Each scene shows the same named points in several views, each turned, perhaps mirrored, and shifted as a whole.
A view may leave some points out, and in a few views one point is out of place. Which views, in the order they come, and which point in each? Write none if none.

-- scene 1 --
panel a:
  Zuvir [-5.34  1.18 -3.43 -6.29  1.73]
  Mafo [-5.67  2.06 -3.92 -6.57  1.76]
  Zun [-5.24 -0.47 -3.70 -5.36  2.71]
  fifo [-4.51  2.36 -3.32 -8.94  4.11]
  Zagir [-5.20  2.42 -4.62 -8.33  5.19]
  Nup [-5.86  1.35 -4.19 -5.84  2.03]
  Dar [-5.38  1.34 -3.47 -6.33  1.45]
  fon [-4.19  1.31 -3.51 -8.95  5.80]
  lun [-5.04  1.58 -4.37 -7.87  5.21]
  dida [-5.37 -0.91 -4.09 -4.90  3.43]
  sime [-4.34  1.31 -3.51 -8.65  5.34]
  kot [-5.43  1.60 -3.89 -6.74  2.50]
  Zem [-5.12  0.46 -3.34 -6.13  2.15]
panel b:
  sime [-3.96  2.00  0.87  2.21  0.06]
  Mafo [-0.83  2.42 -1.75  0.16  0.11]
  Dar [-0.64  1.63 -1.71  0.31  0.46]
  Zuvir [-0.74  1.35 -1.69  0.54  0.51]
  Zem [-1.10  0.75 -1.68  1.01  0.48]
  kot [-1.47  2.02 -1.44  0.77 -0.02]
  fon [-4.34  2.13  0.97  2.40 -0.05]
  lun [-3.84  2.27 -0.26  2.08 -0.83]
  Nup [-0.95  1.71 -2.44  0.58 -0.38]
  dida [-1.73 -0.49 -2.76  2.10 -0.45]
  Zun [-1.32 -0.17 -2.40  1.59  0.03]
  fifo [-3.10  2.95  0.76  1.23  0.45]
panel c:
  Zun [-2.04 -1.56  0.82  4.34  0.79]
  sime [-1.49  0.66  3.45  1.33 -0.32]
  dida [-2.50 -1.79  1.08  4.16  1.67]
  Nup [-2.47  0.40  0.16  4.60  0.20]
  lun [-2.25  1.17  2.90  1.78  0.57]
  kot [-2.15  0.75  0.90  3.89 -0.36]
  fon [-1.53  0.83  3.82  0.93 -0.22]
  Zagir [-1.51  0.66  3.38  1.36 -0.33]
  Zuvir [-1.88 -0.13  0.46  4.50 -0.65]
  Zem [-1.77 -0.67  0.83  4.30 -0.35]
  fifo [-1.48  1.62  2.67  1.95 -1.24]
  Dar [-1.93  0.21  0.29  4.65 -0.75]
  Mafo [-2.16  1.06  0.30  4.45 -0.66]
panel d:
  fon [-4.37 -3.15  5.69  5.06 -1.28]
  kot [-3.54 -0.18  3.66  6.52 -0.26]
  Zem [-3.05 -0.70  3.35  7.71 -0.01]
  sime [-4.26 -2.86  5.57  5.28 -1.12]
  Mafo [-3.50  0.69  3.47  6.57  0.06]
  Zun [-2.55 -1.30  2.50  8.16 -0.68]
  dida [-2.38 -1.86  1.97  8.04 -1.44]
  lun [-4.06 -2.16  4.50  4.96 -1.61]
  Zuvir [-3.23  0.04  3.49  7.39  0.25]
  Dar [-3.24  0.40  3.46  7.29  0.33]
  Nup [-3.15  0.41  2.70  6.89 -0.39]
  Zagir [-4.40 -1.64  4.83  4.19 -1.61]
  fifo [-4.54 -1.38  5.80  5.09 -0.31]
panel e:
  fifo [-0.73 -1.55  1.25  1.58 -3.60]
  Zagir [-1.81 -2.79  1.05  1.09 -3.19]
  fon [-1.38 -2.29  1.06  2.46 -2.08]
  Mafo [ 0.09 -0.60 -0.24 -1.38 -4.09]
  lun [-1.60 -2.51  0.58  0.93 -2.43]
  Zem [ 0.49 -0.33 -0.81 -0.88 -2.46]
  Dar [ 0.49 -0.15 -0.62 -1.25 -3.48]
  Zun [ 0.25 -0.50 -1.61 -1.38 -1.33]
  kot [-0.26 -0.97 -0.15 -0.76 -3.34]
  Nup [-0.06 -0.82 -0.78 -1.92 -3.35]
  sime [-1.14 -2.01  0.91  2.16 -2.18]
  Zuvir [ 0.44 -0.18 -0.66 -1.07 -3.26]
panel f:
  Mafo [-1.60  1.79 -0.54 -2.11  0.38]
  Zagir [ 0.21  1.81 -2.46 -0.72  3.09]
  fifo [-0.47  2.19 -1.75  0.52  2.18]
  Zun [-1.54 -0.91  0.56 -2.30  1.29]
  sime [ 0.05  0.89 -1.74  0.70  3.27]
  lun [ 0.09  0.95 -1.99 -0.78  3.09]
  Nup [-1.53  0.99 -0.29 -2.78  0.57]
  dida [-1.29 -1.46  0.37 -2.83  1.82]
  Dar [-1.86  1.23 -0.03 -1.74  0.27]
  kot [-1.24  1.23 -0.63 -1.66  1.01]
  Zem [-1.62  0.29  0.23 -1.61  0.86]
  Zuvir [-1.77  0.94  0.12 -1.73  0.49]
panel g:
  Zagir [-0.45 -1.58  5.49  3.47  2.51]
  Dar [-1.96 -0.85  1.63  4.63  1.82]
  Zem [-2.43 -0.11  2.12  4.62  2.38]
  Zun [-3.74  0.25  2.61  5.03  2.31]
  fon [-0.27 -0.22  5.80  3.24  3.79]
  Nup [-2.57 -1.30  2.19  4.77  1.32]
  dida [-4.38  0.39  3.39  5.05  2.15]
  Zuvir [-2.02 -0.72  1.74  4.60  1.97]
  fifo [ 0.39 -1.00  4.18  3.38  3.22]
  sime [-0.46 -0.21  5.32  3.40  3.66]
  kot [-1.70 -1.07  2.60  4.34  1.93]
Views with a point moved: panel c
  out of place in panel c: Zagir
